In the data rows, 128 means zero.
Each row of this table is followed by its label. One hidden rule gives the labels. It looks at one to three of the table's principal directions, none of them among the few with the most spread.
"187 121 143 122 122 167 113 159 129 117 147 106 136 120 135 099 152 117 072 147 101 164 123 124 109 151 086 159 148 120 135 165" g
"097 126 128 110 135 125 174 090 097 097 172 160 098 108 150 153 132 096 141 107 159 137 123 131 125 134 160 119 097 104 127 094" g
"080 164 119 089 083 075 141 153 155 114 143 114 130 113 152 091 123 088 130 165 171 114 065 147 134 129 142 120 136 165 120 073" e
"134 084 142 157 174 138 100 068 094 110 116 183 104 165 118 180 149 105 167 066 121 127 154 143 117 114 151 124 093 133 131 125" h
"145 151 136 090 073 115 160 185 160 140 162 112 120 067 137 052 095 147 076 173 152 158 094 113 104 175 122 128 160 091 117 142" i
"140 137 114 141 126 126 112 155 113 145 125 116 127 071 169 094 081 171 158 102 130 134 119 139 161 142 168 120 129 089 141 155" j
"143 147 083 137 145 125 146 167 134 156 113 142 131 086 093 110 082 195 141 154 117 115 119 098 159 134 113 105 175 120 104 132" i
"142 162 121 133 112 117 165 202 127 106 159 128 145 065 179 072 113 152 102 143 136 134 086 134 157 166 151 137 152 100 121 162" j
"083 133 121 107 114 078 119 151 187 171 092 096 136 150 073 079 118 176 105 174 120 108 118 105 146 107 104 111 156 139 105 078" d
"135 121 121 130 140 100 114 157 164 142 089 122 124 112 108 109 144 133 110 174 127 120 081 117 144 148 117 119 157 131 117 121" f
"126 157 127 080 074 164 170 157 134 088 161 122 150 102 137 139 134 080 089 194 157 150 117 137 077 170 136 150 121 130 124 149" i
"122 128 071 134 141 126 087 137 115 167 076 118 142 120 078 111 089 173 168 136 117 137 121 121 163 093 121 083 164 116 101 102" g
"122 137 114 103 098 142 102 122 100 105 147 080 143 111 149 132 100 082 149 115 148 148 105 137 135 110 139 141 134 140 146 081" e
"160 106 143 144 137 097 128 167 178 178 105 121 116 116 105 060 112 185 068 130 119 138 137 116 110 153 137 114 152 092 116 154" j
"128 092 178 145 175 109 140 080 143 117 157 112 103 180 155 149 167 103 100 061 106 090 161 129 132 102 131 159 094 166 166 087" h
"145 135 059 194 153 086 092 206 114 131 064 203 155 089 070 089 037 210 175 114 140 144 097 126 157 155 181 100 191 114 066 152" i
"124 095 137 134 130 115 090 124 177 190 037 078 156 174 071 139 150 159 116 154 096 096 136 106 140 093 098 085 155 133 117 124" j
"109 119 171 138 113 152 130 058 082 084 185 113 126 183 175 181 145 057 126 052 146 160 192 148 088 111 144 180 062 130 169 128" f
"162 119 093 206 198 122 106 129 083 146 106 179 129 138 106 122 099 194 179 054 098 118 152 125 175 090 132 102 156 122 109 144" j
"135 144 135 096 088 145 117 154 130 083 137 097 158 122 148 133 157 059 111 174 137 133 073 138 121 138 109 152 145 164 133 116" d
"168 090 106 181 193 118 081 122 094 151 084 211 096 094 129 117 099 189 207 057 105 116 114 144 172 131 166 076 135 100 109 158" e
"114 159 168 127 100 092 153 155 189 170 170 056 130 166 138 059 124 178 044 139 105 127 177 097 123 125 064 183 132 139 153 134" e
"144 148 127 117 082 138 168 181 121 077 136 136 153 049 172 151 113 081 112 169 178 152 070 134 105 209 181 136 139 098 124 177" i
"092 147 121 099 098 110 138 133 150 131 119 104 131 107 129 142 113 120 145 171 148 109 097 114 142 139 126 127 134 142 132 101" d
"193 123 175 154 169 158 156 121 133 167 206 098 086 142 163 056 150 173 054 078 091 139 211 126 102 107 104 170 103 091 174 172" i
"115 098 194 129 167 132 146 048 112 089 188 136 080 174 175 168 204 064 118 076 121 110 150 135 122 110 121 173 063 145 175 096" h
"083 177 098 126 110 091 205 151 140 159 164 119 124 104 104 094 071 190 103 151 160 138 154 089 134 128 126 121 148 091 108 107" i
"114 128 164 110 107 111 126 124 144 102 142 108 135 159 157 121 179 072 104 136 133 114 099 145 123 117 116 141 119 161 138 106" d
"170 098 164 178 193 133 135 087 122 174 159 162 076 167 118 097 143 190 114 053 090 121 208 119 117 096 108 131 106 101 144 157" e
"120 143 106 097 074 131 117 162 144 123 102 106 153 104 106 123 112 099 106 195 162 171 098 130 093 166 133 126 146 114 109 137" g
"131 111 107 166 188 107 113 124 134 156 095 135 115 137 093 122 120 171 141 112 113 108 139 117 158 105 138 116 140 126 124 107" i
"168 071 155 168 233 115 141 075 128 153 130 167 072 148 131 140 166 152 143 045 087 059 144 121 163 082 135 094 121 143 144 095" j
"166 139 146 110 092 172 152 162 131 151 145 115 130 078 145 086 125 158 099 162 131 149 138 129 097 155 137 117 129 061 132 202" f
"121 115 101 174 175 102 093 130 150 134 056 159 155 205 036 162 144 139 144 146 108 091 133 116 134 089 101 121 163 200 094 099" e
"103 168 128 124 094 125 174 140 114 114 170 139 137 124 146 113 117 126 121 133 159 140 142 135 108 129 143 133 117 112 121 144" e
"162 090 129 133 141 120 087 160 178 171 030 105 151 119 106 130 149 154 123 161 092 086 087 122 155 136 120 077 168 138 115 150" i
"061 155 118 086 114 141 177 063 091 091 190 126 113 147 147 190 142 079 151 125 144 131 148 120 137 104 101 143 087 146 139 069" e
"086 175 073 108 075 124 157 174 113 111 107 161 164 085 092 130 086 132 160 199 182 146 087 130 118 147 163 092 156 103 077 134" e
"169 117 125 154 157 133 113 146 153 146 097 131 131 129 099 141 117 158 125 138 101 105 133 105 132 141 104 141 156 156 131 149" i
"148 147 118 129 066 139 090 193 142 103 074 121 192 123 117 134 127 090 116 194 148 157 085 146 091 173 130 137 159 144 104 192" i
"109 149 095 150 114 108 102 137 097 132 121 089 152 112 168 119 074 128 160 082 151 152 131 150 156 115 168 127 125 117 140 121" f
"100 118 097 098 149 134 123 083 125 128 125 082 134 170 104 170 142 086 124 125 115 116 141 125 142 072 099 116 128 179 133 037" g
"154 114 157 172 154 103 119 123 129 175 139 114 104 128 170 077 113 182 122 050 112 124 165 135 145 114 147 123 114 091 154 159" d
"098 141 149 082 076 113 131 118 139 083 166 142 122 170 112 115 175 039 083 177 163 172 098 141 067 140 092 155 120 157 110 093" e
"158 134 113 137 149 163 124 136 104 104 130 161 133 112 146 151 138 119 157 128 114 114 121 147 135 136 134 131 124 150 130 159" h
"119 093 179 123 152 126 109 073 114 088 123 186 100 140 206 183 197 073 202 076 113 056 090 176 156 124 163 110 068 174 153 131" e
"098 149 143 104 140 090 206 104 155 120 210 126 080 140 128 111 137 105 076 135 154 115 139 104 109 121 108 158 118 154 141 055" d
"199 114 194 166 118 170 127 132 103 095 168 123 137 133 220 132 174 084 078 071 117 166 160 162 084 171 140 176 088 098 169 243" i
"182 124 117 138 142 177 087 146 118 108 118 108 151 141 113 141 148 097 113 151 104 144 127 134 112 127 096 166 146 162 140 149" h
"069 154 056 122 089 125 079 119 087 084 075 147 177 143 081 204 082 068 209 158 177 160 099 144 123 125 150 123 136 171 093 088" f
"138 155 085 221 175 098 126 159 075 130 138 195 143 139 094 091 049 225 185 044 120 124 160 114 174 087 144 128 172 126 094 136" j
"046 163 086 081 086 099 166 110 102 090 154 154 122 093 129 157 085 087 179 148 192 139 086 130 136 136 164 106 119 130 104 054" e
"120 095 157 150 205 135 172 073 128 110 158 169 093 182 099 178 180 140 106 097 090 092 179 097 136 109 103 156 099 147 136 100" d
"073 125 113 126 178 108 151 054 136 129 137 143 107 215 071 194 154 114 141 119 110 084 174 104 138 068 076 137 111 206 126 037" e
"114 142 111 125 104 120 156 171 142 150 088 145 148 077 115 119 101 180 143 170 145 115 105 118 140 156 164 081 147 080 098 167" f
"123 102 125 172 205 125 131 068 085 111 144 173 102 165 118 175 131 140 178 042 104 093 161 118 167 078 132 130 113 154 135 082" e
"114 159 097 073 087 135 142 162 162 162 121 079 138 087 105 101 096 159 117 206 127 124 107 101 139 135 092 113 161 127 120 107" e
"150 136 161 100 103 183 163 114 103 089 198 133 112 113 173 132 163 075 091 136 144 165 148 147 073 155 135 163 085 098 152 168" i
"138 125 093 169 159 068 136 197 170 174 072 169 136 109 060 066 077 230 116 138 119 107 111 103 154 138 145 081 193 114 072 131" g
"129 124 087 159 154 113 095 124 094 122 114 179 123 125 106 128 072 144 185 078 141 140 133 145 134 118 168 116 134 140 109 109" j
"139 122 157 106 115 158 141 105 123 085 156 129 120 125 157 175 156 059 124 137 143 123 120 137 094 151 137 160 101 151 154 132" e
"112 166 177 076 068 117 219 143 188 137 205 069 109 113 160 096 148 098 024 195 166 139 141 105 067 169 104 170 111 110 157 134" j
"122 137 128 083 078 128 137 148 143 127 140 112 128 105 125 095 130 108 084 176 146 175 103 126 098 160 110 123 138 099 112 130" f
"141 134 117 157 138 126 149 139 104 128 147 158 123 104 127 116 085 164 135 092 140 146 149 120 126 140 156 126 134 091 118 151" e
"092 105 119 137 161 108 099 085 119 137 099 134 116 146 138 158 126 134 178 082 117 102 139 143 165 102 154 109 095 142 137 094" d
"185 088 101 164 177 149 082 143 154 185 026 146 139 139 048 147 138 179 130 161 086 114 137 112 126 128 104 081 169 124 101 174" d
"096 106 169 075 136 129 156 077 154 091 153 110 113 169 147 179 209 050 105 144 115 076 107 129 130 107 102 137 097 190 149 057" g
"140 083 138 164 203 113 127 059 114 136 127 159 091 180 103 169 153 119 143 055 106 100 157 115 141 081 112 112 122 156 133 078" j
"110 113 121 149 178 116 138 099 121 075 115 164 139 179 103 208 168 079 143 118 117 086 116 122 147 110 118 143 129 204 120 077" e
"146 125 155 111 092 145 095 091 103 118 155 135 090 107 181 130 144 057 145 121 166 183 115 161 079 163 136 144 084 098 158 165" j
"153 146 159 098 053 142 133 181 156 157 128 108 132 073 155 062 127 145 087 189 151 168 109 136 083 185 137 118 130 053 127 217" e
"149 145 138 094 075 130 129 206 177 111 102 116 156 077 150 103 144 103 087 221 143 129 058 142 104 203 139 136 148 133 121 181" j
"098 093 135 169 220 108 114 037 113 137 118 163 087 197 110 200 154 149 193 053 083 062 172 108 186 067 098 133 096 183 148 068" e
Which label does each new row get?
"127 174 122 110 112 176 200 109 095 093 222 140 108 120 135 151 133 085 095 160 167 173 175 122 064 146 115 180 096 111 144 145" f
"063 130 119 092 143 144 128 048 111 147 125 121 109 157 136 188 154 134 201 121 101 078 156 128 176 071 100 101 079 152 145 081" j
"089 093 130 151 211 123 121 038 097 151 132 135 101 194 114 167 142 180 191 030 066 063 188 111 206 027 104 106 101 156 143 050" j
"141 113 153 121 120 160 116 120 125 071 112 130 155 142 159 202 179 052 130 142 121 110 103 146 116 156 132 154 108 173 144 153" f
"155 122 076 158 172 162 110 127 077 147 134 161 118 109 091 106 067 201 155 083 108 170 181 124 138 113 142 119 135 082 111 142" d
"080 146 144 038 038 102 141 144 202 157 116 077 124 125 100 086 155 084 065 249 171 151 086 126 070 153 100 108 131 119 113 100" f
"143 170 132 139 113 138 184 184 130 114 192 121 147 121 120 080 109 180 060 147 112 155 157 090 125 147 082 181 159 109 119 161" g
"143 096 173 101 119 150 111 108 140 115 120 140 112 126 158 142 183 086 123 139 122 119 110 154 103 151 141 124 092 124 143 154" i
"116 128 119 164 154 064 145 157 161 149 095 147 137 146 080 106 114 173 125 126 128 082 104 099 159 105 126 100 180 152 096 092" j
"162 115 188 149 147 160 131 078 108 127 175 134 096 166 183 133 194 094 113 082 114 129 175 154 096 112 115 154 072 118 172 179" i
"128 111 165 153 169 094 136 104 122 116 177 124 098 147 169 097 136 129 123 044 120 100 136 133 155 094 149 151 112 142 157 081" g
"152 112 163 150 149 125 122 101 101 105 162 146 096 123 171 132 154 100 142 081 128 130 111 129 139 131 122 149 116 121 152 132" j
"124 140 090 115 137 145 145 136 122 107 116 153 128 104 085 164 132 109 138 194 142 132 097 110 126 146 116 125 149 135 107 114" f
"123 131 155 094 077 138 112 145 138 097 132 101 153 125 176 123 151 075 113 143 139 133 101 162 107 148 149 142 108 142 141 144" i
"163 152 121 171 116 129 144 199 139 166 119 095 169 113 126 065 088 204 084 124 120 143 163 121 125 130 143 127 163 082 120 198" f
"032 183 104 051 061 115 195 118 173 159 149 080 139 154 066 131 115 144 090 232 149 131 159 084 107 111 065 124 130 134 106 071" g
"176 155 147 129 093 152 133 165 128 141 177 134 114 105 141 057 116 149 086 147 136 182 149 132 076 162 106 160 131 086 133 200" e
"169 086 136 208 212 114 096 095 099 135 121 184 094 155 127 136 119 159 154 026 106 128 171 136 137 118 153 138 112 125 139 146" g
"079 121 103 128 171 105 140 096 150 128 087 172 125 190 042 185 162 132 152 169 113 075 128 102 145 091 090 108 139 190 094 065" g
"148 113 186 124 125 141 156 132 154 121 150 170 109 138 147 113 172 137 089 132 116 115 151 140 085 163 138 141 093 112 133 191" d
"141 126 133 196 161 080 105 155 113 121 122 146 135 117 171 096 089 168 167 042 125 101 113 142 181 120 178 135 141 137 137 135" e
"115 133 126 126 133 126 165 126 130 095 137 140 135 129 121 171 142 100 114 148 139 118 115 111 127 146 124 141 132 145 122 114" d
"130 138 108 139 123 138 134 131 125 154 129 112 131 134 089 113 099 146 102 140 148 170 173 121 090 124 135 132 130 091 121 140" j
"062 129 137 113 115 133 123 026 063 084 158 135 110 164 177 214 162 034 198 081 162 140 133 153 134 094 135 131 061 137 153 085" j
"080 159 094 102 139 083 176 122 155 175 159 098 094 107 102 090 078 181 131 145 141 100 134 090 165 093 111 112 148 135 128 038" e
"168 160 123 101 044 163 117 210 159 139 114 107 165 085 106 082 094 139 073 221 150 193 122 126 055 203 119 151 157 090 111 220" h
"178 110 168 205 174 098 138 140 124 151 138 144 118 136 174 088 138 176 111 039 103 108 148 129 154 119 140 123 136 102 142 182" j
"112 162 109 096 076 160 139 127 092 113 167 122 129 085 156 130 088 115 148 142 159 177 136 137 108 154 141 142 107 092 134 149" h
"112 129 138 078 077 150 102 134 163 152 085 081 153 141 106 130 162 116 112 206 117 128 114 127 112 127 091 112 130 128 124 140" h
"092 150 109 121 118 099 143 135 129 117 129 147 122 106 114 136 105 134 156 154 150 120 094 107 152 141 124 128 144 134 113 098" i
A new table starts here. A hidden rule labels the rows of this table. It goes by one to three of the table's principal directions, not those with the most spread.
"097 114 230 161 199 121 078 165 067 101 152 069 158 157 119 148 144 121 129 150 116 173 158 138 157 100 090 216 173 137 119 099" M
"116 133 130 130 135 135 137 123 149 120 144 119 175 107 103 123 107 127 150 123 113 140 134 107 099 104 166 132 160 095 126 140" X
"120 134 147 127 129 095 070 157 087 108 131 073 113 203 163 138 143 127 091 123 121 139 120 138 139 133 118 153 129 139 112 087" F
"154 146 082 109 073 152 171 102 150 156 104 175 087 106 119 127 150 134 125 142 151 122 119 132 136 157 118 093 057 175 157 151" M
"138 125 011 053 045 101 140 075 156 172 076 152 109 120 133 118 090 127 160 075 123 129 120 136 100 152 175 066 069 133 076 145" F
"097 089 126 083 126 099 104 113 110 159 091 083 186 106 057 138 100 109 188 093 091 203 180 119 118 081 178 204 135 098 062 137" H
"126 098 112 104 116 134 130 109 119 119 148 054 183 154 071 145 168 111 136 137 120 159 144 152 089 107 099 167 160 195 073 108" X
"116 107 072 082 082 088 119 114 107 161 095 113 126 141 106 131 101 117 175 092 135 156 145 139 102 125 166 099 094 127 085 151" A
"135 128 172 160 142 145 167 143 092 101 171 139 122 134 127 113 145 144 125 147 155 105 111 147 139 140 089 100 144 180 164 126" X
"114 100 177 152 166 076 118 180 083 106 133 146 089 136 151 101 098 158 154 100 156 166 090 139 149 115 098 153 137 103 126 107" X
"119 159 040 049 070 105 124 081 166 185 079 135 133 100 142 143 071 107 199 103 138 172 142 089 073 138 215 046 042 085 105 184" X
"114 072 105 070 114 055 130 101 090 172 095 051 190 081 040 173 137 114 185 069 112 201 183 097 089 081 194 158 123 092 081 138" B
"127 142 164 120 147 115 133 128 119 136 144 114 126 120 140 093 107 112 124 121 147 145 095 118 109 120 143 082 117 111 151 145" X
"105 095 191 127 157 132 141 131 110 129 120 096 180 093 052 099 108 107 147 111 121 173 126 106 105 072 139 185 177 094 110 149" F
"149 110 086 082 071 157 211 085 165 164 070 189 121 057 071 100 112 128 151 103 126 114 116 096 124 127 152 120 086 132 125 170" H
"109 134 224 162 156 188 132 151 107 078 156 099 188 147 084 097 132 129 095 153 089 128 129 119 151 098 114 221 204 147 132 106" H
"127 134 158 176 182 115 129 113 129 115 172 130 125 097 134 178 178 141 119 142 117 120 151 144 145 135 088 146 141 154 166 106" S
"133 129 139 140 136 135 140 143 120 137 135 172 095 121 146 096 106 135 144 139 155 128 115 154 151 139 113 098 108 136 148 144" B
"150 135 127 134 130 117 135 134 119 120 134 142 095 134 172 138 149 147 099 127 134 093 116 126 156 156 112 104 111 140 152 103" H
"165 128 014 099 077 150 165 105 228 139 108 165 114 118 145 116 123 120 113 128 140 066 086 105 070 141 146 059 121 099 112 148" X
"152 089 147 152 171 151 156 127 105 133 181 103 163 099 084 180 212 136 149 187 142 140 196 174 161 127 064 162 143 212 138 106" B
"103 133 217 142 177 114 090 171 100 089 156 065 153 175 137 085 103 110 101 122 123 159 083 109 106 089 130 163 180 092 122 110" B
"142 144 137 160 152 175 161 119 178 126 136 193 111 083 140 117 129 133 117 157 132 092 116 125 145 139 101 122 133 123 164 144" B
"110 113 108 091 133 045 076 150 116 136 100 106 123 141 169 114 062 135 156 061 118 166 109 103 111 108 192 121 126 031 083 112" M
"161 132 071 097 093 129 139 119 145 146 116 173 063 148 187 083 111 134 113 124 158 103 079 168 142 170 098 060 078 166 115 120" X
"140 158 131 126 109 142 141 133 133 122 126 128 112 144 153 130 138 122 098 142 142 094 109 094 117 145 142 083 104 124 165 141" A
"149 122 093 159 144 099 098 143 142 107 164 120 103 160 174 152 172 151 081 132 123 093 120 164 142 146 094 128 152 138 130 071" B
"140 141 026 101 090 098 093 101 154 172 093 152 090 125 175 177 130 132 142 120 134 119 163 143 132 167 152 072 068 112 116 135" F
"140 097 141 149 158 132 139 136 125 116 178 081 153 143 089 150 191 116 118 162 129 124 148 158 119 111 088 156 158 184 128 109" B
"136 158 092 135 142 117 085 124 185 122 163 072 142 167 167 144 146 090 073 144 121 089 110 108 061 122 161 069 151 082 141 128" H
"097 130 238 142 138 101 127 181 057 074 106 145 098 161 151 040 050 158 106 062 122 139 039 095 156 111 131 171 162 084 130 105" X
"109 152 139 130 113 144 153 112 128 120 118 183 130 107 138 093 063 141 147 096 103 096 117 113 139 138 170 100 135 105 138 152" M
"128 100 157 142 139 090 138 147 094 102 146 105 136 130 106 117 141 152 111 092 118 132 109 128 134 109 124 162 167 124 128 092" S
"118 127 157 118 134 139 102 144 114 134 107 088 160 133 107 139 128 111 128 142 127 161 151 098 125 105 148 166 137 094 119 137" B
"134 139 137 114 071 177 167 133 103 119 075 200 084 135 132 105 114 161 135 132 132 118 115 126 192 164 093 166 081 188 127 126" X
"095 109 165 103 113 072 116 128 057 136 091 097 146 118 084 126 098 137 159 062 108 188 141 106 135 102 174 172 123 100 106 127" M
"136 136 183 211 170 150 140 178 116 088 164 190 080 135 168 098 130 156 086 150 155 067 093 147 170 144 081 109 168 115 192 122" A
"114 139 142 114 145 106 110 130 141 131 097 149 119 103 167 104 065 131 139 091 129 145 094 089 118 120 156 117 130 046 118 137" S
"153 137 108 122 115 104 125 135 131 133 152 082 092 173 151 122 169 100 080 143 177 116 079 133 075 137 109 048 099 150 155 134" B
"150 137 099 154 131 124 110 153 134 120 150 145 087 163 184 136 149 139 098 152 152 085 120 155 143 157 105 081 123 133 150 113" M
"131 100 097 105 097 036 128 139 082 148 095 164 048 132 156 099 095 159 146 051 151 149 086 153 151 144 136 093 073 117 118 114" B
"118 123 157 134 116 131 152 149 111 108 114 185 104 129 133 057 067 155 133 090 115 114 085 132 162 127 140 144 141 113 125 124" B
"128 157 168 146 123 142 132 154 104 110 121 183 065 154 185 072 089 144 104 125 154 105 070 137 163 158 101 095 107 136 159 131" B
"121 139 165 149 160 166 106 156 124 114 152 126 139 158 150 111 115 118 127 171 134 122 135 144 145 128 110 134 151 133 130 130" B
"137 114 143 157 151 103 115 154 103 113 141 120 099 143 148 158 169 143 108 137 150 123 126 139 145 136 083 139 132 140 144 101" X
"129 139 154 136 112 199 151 110 135 118 119 102 173 124 067 170 187 112 104 178 105 113 173 101 132 123 112 190 141 176 141 138" S
"162 129 037 109 106 106 090 139 166 116 181 058 115 224 181 137 178 111 084 160 156 109 094 175 070 147 098 064 126 178 096 086" Q
"148 142 119 150 136 147 094 143 120 099 172 084 116 203 175 169 200 128 076 185 135 092 140 168 142 161 062 127 134 209 130 080" S
"137 114 126 144 137 116 141 128 123 131 122 157 106 099 127 159 156 153 135 129 129 126 147 133 162 139 103 154 114 140 142 113" A
"147 140 077 152 130 108 147 096 151 146 167 154 106 092 137 173 174 143 134 138 141 113 151 161 126 155 117 071 096 162 172 129" S
"058 138 163 107 131 098 066 135 114 126 071 120 165 128 115 090 009 117 176 059 088 199 119 086 102 081 207 185 163 013 071 154" X
"125 171 053 097 082 128 117 100 178 158 092 154 112 122 163 143 091 112 145 121 137 115 126 094 085 149 187 046 077 079 134 175" X
"128 150 100 117 121 156 133 101 149 170 108 173 118 087 138 140 107 116 171 154 152 141 159 135 132 148 137 078 080 125 142 178" M
"151 151 062 112 117 124 119 104 172 156 135 129 104 126 170 156 149 112 126 154 163 123 125 136 094 155 121 048 081 136 140 144" S
"154 104 100 113 130 114 171 100 128 137 162 115 138 100 106 168 189 143 151 140 130 134 156 154 135 140 095 128 103 207 128 102" S
"118 138 082 103 112 086 091 122 147 166 080 130 111 109 148 147 093 114 147 099 144 156 131 094 095 123 182 086 093 039 122 162" S
"072 120 237 136 148 094 077 196 033 092 103 109 123 193 140 057 034 130 138 077 115 161 093 113 154 096 158 181 168 068 100 124" S
"112 140 220 197 185 153 139 161 098 104 156 185 119 096 136 096 101 152 126 139 131 114 125 137 183 125 113 143 166 102 186 136" F
"125 121 112 093 115 120 142 119 116 154 113 169 110 110 136 100 083 141 191 115 137 167 132 155 156 140 132 119 078 153 104 137" B
"152 139 082 132 127 185 163 080 188 142 164 111 193 080 083 196 199 116 133 189 114 109 195 125 105 132 127 123 136 171 147 140" S
"127 128 098 115 119 095 115 136 147 137 116 125 128 129 141 118 099 123 125 096 116 114 118 101 106 117 189 099 130 059 126 135" H
Which label does each new row get?
"115 131 112 087 113 102 090 113 112 154 094 081 149 132 126 153 115 107 144 111 129 169 150 105 102 120 164 118 110 095 099 141" ~ B
"111 124 153 106 146 131 117 130 139 123 118 099 187 108 106 121 096 124 152 115 097 165 140 088 117 093 170 180 158 077 099 123" ~ M
"134 084 127 135 154 092 128 115 092 141 143 092 143 103 095 187 188 135 141 125 126 144 181 155 145 124 095 159 138 165 116 101" ~ F
"136 093 170 146 134 169 167 161 091 100 152 139 144 147 092 098 140 146 138 154 126 111 137 160 174 123 088 179 163 191 118 109" ~ S
"131 141 160 135 155 158 117 134 142 109 132 131 145 124 148 138 137 141 114 152 100 127 142 115 167 131 112 189 142 131 126 096" ~ H
"126 140 120 132 133 147 130 120 142 131 147 133 152 114 118 152 141 137 155 156 115 147 167 139 143 131 133 149 117 151 134 126" ~ A
"101 124 190 116 146 129 080 158 086 104 093 101 140 164 147 108 088 130 125 114 114 166 116 111 153 113 113 204 158 102 080 101" ~ S
"156 128 082 134 131 143 112 132 149 130 139 138 107 147 175 154 159 136 110 164 147 097 140 160 146 160 085 103 125 154 120 106" ~ M
"146 109 085 159 178 097 075 161 173 122 173 090 122 164 172 153 161 112 100 156 147 107 125 153 093 117 110 102 168 085 120 105" ~ M
"137 137 125 116 129 094 128 128 117 154 134 121 092 130 152 114 124 110 128 123 168 140 102 130 107 135 136 052 081 121 156 152" ~ H
"132 131 065 081 064 171 171 072 173 154 092 122 172 094 053 166 155 113 161 142 109 147 167 101 092 123 149 154 094 171 104 159" ~ X
"113 100 130 084 102 085 108 131 092 141 079 102 130 132 103 092 088 128 138 068 128 191 101 122 119 103 148 162 127 097 075 119" ~ H
"083 168 202 139 125 164 130 143 134 090 072 204 123 112 151 047 006 146 127 078 090 118 066 063 148 115 171 172 164 034 128 150" ~ X
"173 110 093 162 136 178 157 125 129 138 182 134 102 146 122 189 243 127 122 229 173 092 183 210 162 171 018 109 098 255 156 118" ~ S
"113 098 139 126 125 114 118 124 105 139 093 114 132 115 079 151 143 124 141 114 124 166 150 129 133 108 111 193 132 129 103 130" ~ S
"135 135 082 133 086 152 225 069 174 158 106 214 126 021 057 162 145 146 177 119 123 111 158 099 121 137 156 109 080 142 179 185" ~ X
"165 107 023 087 085 071 127 097 147 166 106 103 088 127 140 196 197 129 122 118 156 131 139 136 101 154 111 085 061 160 113 111" ~ A
"128 131 195 127 146 143 099 182 100 107 109 123 099 176 174 059 087 121 090 134 159 140 062 119 143 122 095 140 144 099 118 117" ~ H
"093 134 175 101 137 131 099 123 114 120 098 101 161 138 119 101 074 112 141 101 093 170 120 102 122 102 151 187 147 100 083 127" ~ H
"190 157 083 152 094 250 210 112 200 118 166 180 107 133 130 149 223 127 085 243 159 034 133 149 142 181 049 087 094 255 186 140" ~ X
"156 166 071 147 105 156 144 110 164 125 148 163 090 140 177 179 179 138 106 174 143 062 141 137 134 182 102 063 087 179 172 128" ~ X
